rotation ticks, each row followed by its count of ticks:
The counts run from 0 to 724.
[141 109 146 121 120  98 164 151 129 135 156 112 184 114 133 108  86 135
 150 105 118 170 134 131 108 114 126 119  77 129 135 128  84 136 143 136
 110 127 116 140 134  64 118 100 141 106 153 135  89 136 157 102 105 119
 115 129 119 140 132 130  87 173 116 173 124 127 133 143 109 149 141 116
 110  98 108 130 229 154 143 144 161]
357
[129 159 168 118 122  79 149 156 141 126 137 119 166 133 113  70 100 153
 113  99 137 170 142 105 148 152 146 118 113  93 113 119 103 114 122 175
 127 147  68 129 146 102  97  98 165 104 133 138 114 113 152  87 123 128
 135 162  98 126 130 171 102 131  98 136 120 116 172 152 123 121 111  94
 144 125 119 113 226  96 141 151 138]
403
[134 162 164  85 165  98 151 151 127 151 114  98 166 129 119  79 108 155
 144 131 140 189 140 126 132 143 141 107 111 109 105 100 104 105 151 145
 104 169  92  87 122 112  99 121 169 107 131 131  88 101 119 115 152 146
 142 130 133 150 109 166 112 142 150 143 104  90 149 142  97  78 139  88
 142 129 149 126 175 126 144 173 107]
508
[139 147 158  88 146  83 145 168 111 129 140  89 178 140 114  98 102 121
 135 130 126 171 139 126 128 135 158 105  93 107 106  92  90 147 149 181
 142 143  88 124 109 106 104 122 177 101 149 130  86 115 139 106 142 134
 145 139 124 153 124 182 136 142 123 128 131  94 139 137  93 119 139 111
 131 124 102 131 184  88 134 184 136]
315
[113 115 164  97 139 106 148 153 141 143 113  93 146 107 122 108  97 154
 151 159 139 157 137 164 122 123 138  91 113 116 110 122  75 135  80 132
  98 161  98  94 110  78 125  98 175 104 143 118  89 126 162 104  93 111
 108 113 156 138  87 155 116 169 152 138 121  96 122 140 140 122 150 113
 132  96 111 116 192 131 142 181 120]
381
[ 96 139 144  85 124 126 135 164 110 120 125 114 178 143 100  94 123 115
 127 106 129 188 139 137 107 147 149  94  99 119 124 113 120 141 113 154
 125 132  93 107 105  72  84 117 164 118 144 141 121  96 178 108  86 124
 134 156 131 140  99 179 105 150 113 179 115  67 143 131 133 129 129 117
 145 137 120 111 178 105 165 156 163]
87
[140 143 168 103 131 129 139 150 123 122 105  92 168 108 131  95 136 148
 140 121 119 181 146 118  95 151 140 111 104  89 108 105 109 127 119 188
 121 133 113 130 127 100  94 104 175 120 139 151 119 129 194 114 103 138
 139 148 117 144 114 185 100 140 105 154 125  83 170 130 150 114 115 109
 133 126 146 149 204  92 153 151 140]
7
[114 149 143  79 132 113 138 150 132 155 130 129 164 139 122  71 112 141
 146 104 119 161 130  93 102 112 132 114  87 111 141  89 116 120 145 121
 120 161  76 111 120  95 108  98 176 116 135 125  72  83 147  99 138 147
 157 153 163 116 114 167 110 142 132 140 118  99 167 128 106  98 110 116
 167 132 130 104 198 132 159 148 132]
36
[128 134 171 124 143 102 144 166 129 149 124  93 171  97 123  79  83 171
 141 101 139 150 128 136 110 123 144 134 124 114 127 121 125 114 105 146
  97 160  79 103 136 125  90  82 162 107 143 161 119 103 165  72 109 132
 121 136 154 133 125 144 102 154 138 176 130 110 156 135 143 131 136  89
 154 108 168 125 205 142 171 157 128]
418
[ 95 106 133 104 126 106 155 137 152 133 146 118 155 115 127 127  93 169
 155 136 107 172 147 128  69  88 126 111  93 118 139 141  96 122 130 104
  96 133 110 120 110  86 121  89 153 109 144 127  95 128 153 105 111 109
 145 124 133 126  94 151 102 165 151 147 139  92 142 147 131 126 150 111
 106  99 108 128 196 152 162 183 144]
39
[118 146 157 106 149 122 145 156 111 146 128  91 164 130 146 101 117 145
 148 149 153 182 160 133 103 144 145 105 128 115 123 114 118 109 122 132
  93 145 109  84 117 100  86 120 156 115 157 150 134 100 148  82 125 135
 117 131 130 164 108 161  98 136 124 167 118  86 153 148 135  82 132  87
 157 121 175 145 169 134 162 169 152]
156
[107 155 179 114 119 106 150 143 151 124 130 136 152 132 130  88 114 175
 128 124 100 158 159 119 115 134 114  93 136 101 131 140 125  91 135 115
 102 139  97 115 134  95 107  86 159 126 147 140 132 104 149  82 116 111
 149 154 127 115 113 159 119 135 143 141 122 100 171 176 133  74 128  87
 150 124 135 140 216 125 148 152 124]
472
[152 135 154  91 157 104 148 155 112 168 124  79 179 115 150 100  94 140
 158 135 154 177 161 113  88 105 144 129 103 106 138  95 111 117 135 148
 100 155  98 116 130 128 112 105 171 104 148 148  88 118 144  92 129 134
 121 110 131 164 138 159  98 154 125 144 109 107 163 135 114 107 113  98
 143 117 169 128 162 133 166 165 146]
369
[117 159 147 126 132  85 181 136 155 146 133 142 185 160 141 122  98 148
 135 131 125 176 140  91 102 128 113 120 119 126 119 140 103  91 143 117
 115 146  86 140 143  75  96 121 140 107 143 128 109 127 160  69 107 120
 130 146 100 118  87 138  96 154 121 147 134 112 164 146 114  83 142 106
 125 119 108 123 201 131 143 161 176]
223
[127 120 182  97 138 103 127 162 138 125 126  92 168 123 131 113  97 161
 140 170 130 181 156 145  77 123 138  99 103 116 124 112  92 116  95 155
 124 121 104 105 116 112 112 105 186 118 174 143 119 141 135  68  95 107
 125 113 144 139 100 161 123 141 168 141 129 102 156 159 148 114 139 107
 138 110 131 156 177 150 150 186 131]
331
[117 143 134 106 129  96 130 151 117 110 131 110 176 152 130  88 128 132
 114 138 124 184 153 121 100 164 149  70  93 129 127  93  95 142 119 164
 131 139 119 136 125  69 108 124 171 116 149 100 106 123 155  98 104 115
 128 155 101 151 125 194 109 141 105 142 123 105 175 162 130 118 129 100
 150 116 120 134 190 101 128 144 157]
534
[157 145 172 117 149 129 150 151 134 150 141  95 171 101 143 116 109 147
 153 124 154 148 158 101 130 135 119 130 125  95 117 132 102 108 128 142
 109 147  85 134 142  79  92 123 161 108 156 150 108 134 180  75 106 135
 129 141 122 146  98 147 110 154 103 171 109 105 157 136 130 102 142 103
 150 105 152 142 204 109 155 171 143]
492
[126 158 181 110 136 120 142 154 120 149 115 120 173 135 100  87 115 145
 145 111 120 183 136 120  98 113 140 119 119  98 125 118 137 103 127 149
  95 130  81 104 127 115  74  72 179 137 140 149 114  91 171  71 108 127
 142 151 136 123  92 155 110 137 124 157 126  95 153 128 124  95 110 105
 142 122 136 145 189 126 170 163 122]
81
[115 146 134 119 132  84 147 156 119 140 133 111 152 137 120  93  89 171
 152 105 109 158 130 126  83  90 143 116 104 122 137 115 124 129 175 111
  95 160  74 101 137 107 116  83 147 107 132 135  88  80 143 100 153 125
 133 133 147 142 143 157  92 162 143 167 119 101 146 139 103 112 133 108
 114  96 140 113 209 154 164 161 130]
165
[149 122 157 146 139  98 158 145 144  99 136  99 173 105 130  90  93 159
 130 120 119 163 138 107  98 108 140 106 121  97 133 124 118 134 121 149
 116 139  91 144 147  92 100 116 159 109 161 137 106 108 185  82 132  93
 124 130 119 138 135 164 120 132 106 163 145 126 165 145 140 109 136  91
 139  80 134 146 198 122 143 166 128]
666
[136 122 151 123 115  92 173 144 142 120 164 109 150 101 142  83  87 177
 146 128 153 180 137 132 131 119 149 118 108 108 148 123  99 107 112 127
 101 144  97 126 135 105  98  69 143 115 161 139 114 121 149  80 120 101
 112 132 124 151 131 142  90 132 100 145 112 139 173 176 138 120 114  84
 150  91 163 131 192 133 145 151 133]
194
[149 113 169 117 126  97 154 168 133 130 158  81 163  96 125  87  78 167
 144 116 151 161 138 141 148 112 151 102 114 107 145 114  95 120  98 144
 109 148  63 119 129  94 115  82 164 107 159 139 105 116 147  71 118 101
 119 120 147 137 119 141 116 142 136 154 102 129 141 158 127 125 135  86
 174  95 139 107 192 142 152 160 123]
462
[123 125 144 112 140 121 167 131 148 157 124 101 183 126 130 114  93 138
 153 138 142 160 149 103  90 113 120 122  92 121 117 118  90 134 115 141
 121 139 103 137 148  68 110 114 179 104 143 110  79 145 185  86  94 116
 119 113 117 118  91 153  98 169 122 137 146 111 135 136 144 129 132 122
 110  96 117 118 214 137 153 162 161]
704
[113 144 137 104 138  73 167 159 110 132 131 109 188 162 113 105 122 124
 138 146 138 198 154 129 123 132 153  88 106 133 123 106  77 125 141 150
 116 144 114 129 124  66 116 106 169  98 139  94  90 117 147 107 121 111
 101 131 102 150 110 167  97 145 112 112 125 111 135 152 100 116 122 108
 126 124 103 124 188 107 122 167 162]
48
[105 158 158 101 145  78 135 171 117 142 104 122 187 157 102  92 107 133
 136 137 122 177 137 151  91 137 140 106  92 157 134  95 118 115 132 139
  96 154  98  88 133 104 102 102 174 125 129 111 102 100 144  94 109 126
 107 146 133 131 115 155  90 163 157 162 132 117 126 134 112 115 131 113
 118 119 123 126 193 146 137 152 156]
688
[129 158 189 115 120  93 140 172 122 147 126 121 183 151 120 105  99 145
 139 109 114 148 135 111 136 128 139  81 119 106 143 125 121 103 138 132
 118 153  66 139 132  77 117 104 186 124 145 133  97 119 152  81 111 123
 132 156 130 101 117 140 113 125 132 157 112 122 142 147 107  85 133 107
 163 142 115 109 220 122 146 146 158]
477
[120 115 151 104 116 123 142 149 157 110 146 110 174 125 144 107 113 145
 126 135 139 168 162 110  97 152 128  86  89 116 129 104  84 135  98 144
 159 127 121 140 123  53 109 133 170 120 166 125 107 152 174  84  84  95
 127 147 119 130 109 181 126 142 115 149 132 118 170 164 146 122 141 115
 153 115 113 139 212 120 112 154 165]
535
[115 145 152 123 129 101 142 165 120 119 120 138 162 161  93  81 126 130
 130 120 104 198 124 140 104 135 168  84  87 128 121  94 108 127 137 157
 121 142  95 108 126  98  99 102 186 138 132 119  92  87 158  90 108 109
 130 159 143 141 113 170 115 130 136 151 139 102 140 137 111 125 106 108
 136 123 119 132 198 127 141 143 148]
608
[153 154 178 103 133  81 142 174 117 131 141 105 158 124 111  75 101 154
 136 118 131 180 128 138 139 141 157 121  89 108 131  96  99 102 148 170
 113 139  83 104 133 140  95  85 175 122 149 150  96 115 130  90 124 131
 123 128 133 139 139 165 108 130 144 130 107 119 156 143 100 122 105  93
 151 129 156 129 194 131 143 151 130]
66
[132 157 159 106 114 110 138 170 103 130 124 108 170 136 131  95 124 146
 154  94  93 183 130 142  95 133 146  94 115 115 124 138 106 122 170 138
 104 147 109 122 113  91 139  81 171 123 138 135 106 108 151 124 143 130
 136 136 137 153 130 159  77 145 121 162  85  76 146 131  95 105 117  85
 143 128 143 124 212 138 164 130 154]
215
[108 143 130  99 142 126 154 146 110 147 110 105 164 141 137 101 110 129
 152 149 154 183 154 139  84 110 150  91 126 128 147 107 115 113 123 122
  72 157 113  83 121  97 106 102 168 106 142 120  98  91 153  91 130 116
 102 140 137 156  97 175  98 136 109 156 113  84 145 131 131  85 113  97
 156 110 162 128 163 137 169 177 146]
32
[137 133 165 107 151 135 156 141 149 140 134 107 174 119 145 104  96 149
 154 153 141 179 136 135  95 125 109 111  70 127 125 109  93 108  97 104
 106 136 116 102 110  85 102 119 171 129 165 140 105 140 150  65  77 121
 128 115 154 135  92 130 106 151 154 162 127 118 152 135 133 115 136 107
 147 102 132 140 188 176 150 162 148]
287
[ 96 144 138 114 122  79 171 146 127 124 154 128 171 154 123 112  96 129
 144 121 109 175 137 124 129 145 137  88 103 136 105 145  82 128 135 116
 122 144  97 135 116  52 105 119 142  91 146 107 103 110 143 106 122 105
 124 139 120 151 118 155 120 157 127 155 121  82 130 157  95 130 142 114
 125 105  91 110 208 138 140 161 170]
570
[126 145 143 141 147 104 171 133 140 145 125 133 190 136 123 105  96 140
 139 112 136 170 152  92 101 102 123 128 126 116 141 127 127  96 142 121
  99 152  78 144 141  83  84 117 136 103 156 136 115 111 184  69 120 128
 112 142  98 130 100 149  96 147  90 165 142 117 162 147 134  94 127  97
 139 102 133 138 205 109 163 161 151]
224
[136 144 137 113 136  62 161 145 148 143 142 117 168 120 151  86  97 173
 132 115 137 154 133  94 110 127 123 115  95 123 132  87  87 114 153 130
 106 155 105 140 144  79 140 122 144  95 133 110  76 127 144 112 132 121
 128 143 106 145 144 158  93 147 129 134 125 137 189 172 109  94 134  87
 137 101 141 116 212 132 112 152 137]
452
[124 131 138 117 149 111 137 164 118 110 131  75 163 111 131  94  98 149
 122 144 131 172 158 122  62 135 146  89 111 110 126 102 111 147  94 167
 139 147  94 131 140 102 116 135 167 111 155 135 108 110 160  85 115 122
 140 131 140 149 123 205 121 123 121 153 139  95 178 147 147 131 146 103
 145  98 131 132 182 113 146 162 147]
57
[124 151 159  97 133 107 137 162 111 116 129  94 173 116 139  78 109 143
 142 138 145 181 155 122 104 157 152 103 125 103 126 116 111 107 119 155
 110 128 112 103 121 113  85 120 154 125 153 163 146 117 141  79 119 138
 139 144 123 161 114 170 103 132 116 164  99  76 181 156 142 107 130  94
 139 124 164 145 172 103 162 156 144]
280
[102 153 125 104 164 105 174 154 144 122 124 103 157 127 131  96 103 168
 143 160 153 223 138 143  90 143 153 107 110 124 115 106  94 104  99 132
  96 156 107  92 106 114 109 109 143 119 143 134 105 100 148  90 115 112
 122 120 133 159  89 179 109 140 132 120 119  87 181 154 146  98 135  90
 140  97 139 130 157 133 148 174 127]
112
[109 160 173  89 135  79 175 162 137 153 136 116 154 143 131 103  76 147
 145 144 139 151 154 128 137 161 111 108 109 135 104 134  89  98 123 123
 119 152  94  92 120  87 102 106 164  96 151 130  99 127 114  80 116 131
 122 123 137 133 102 138 111 161 164 140 107  89 124 148 112  96 148 113
 143 126 115 104 196 145 148 167 156]
29
[149 138 173 132 134  96 170 155 128 142 161  94 188 117 157 118  74 141
 157 118 149 156 147 114 122 124 120 133 109 108 131 142 108 115 125 128
 126 137  81 147 135 101 115 124 163 111 173 163 100 151 143  55 108 124
 124 116 142 142 118 128  99 148 135 159 102 128 161 146 125 113 139 104
 150 122 143 120 206 163 166 143 172]
15
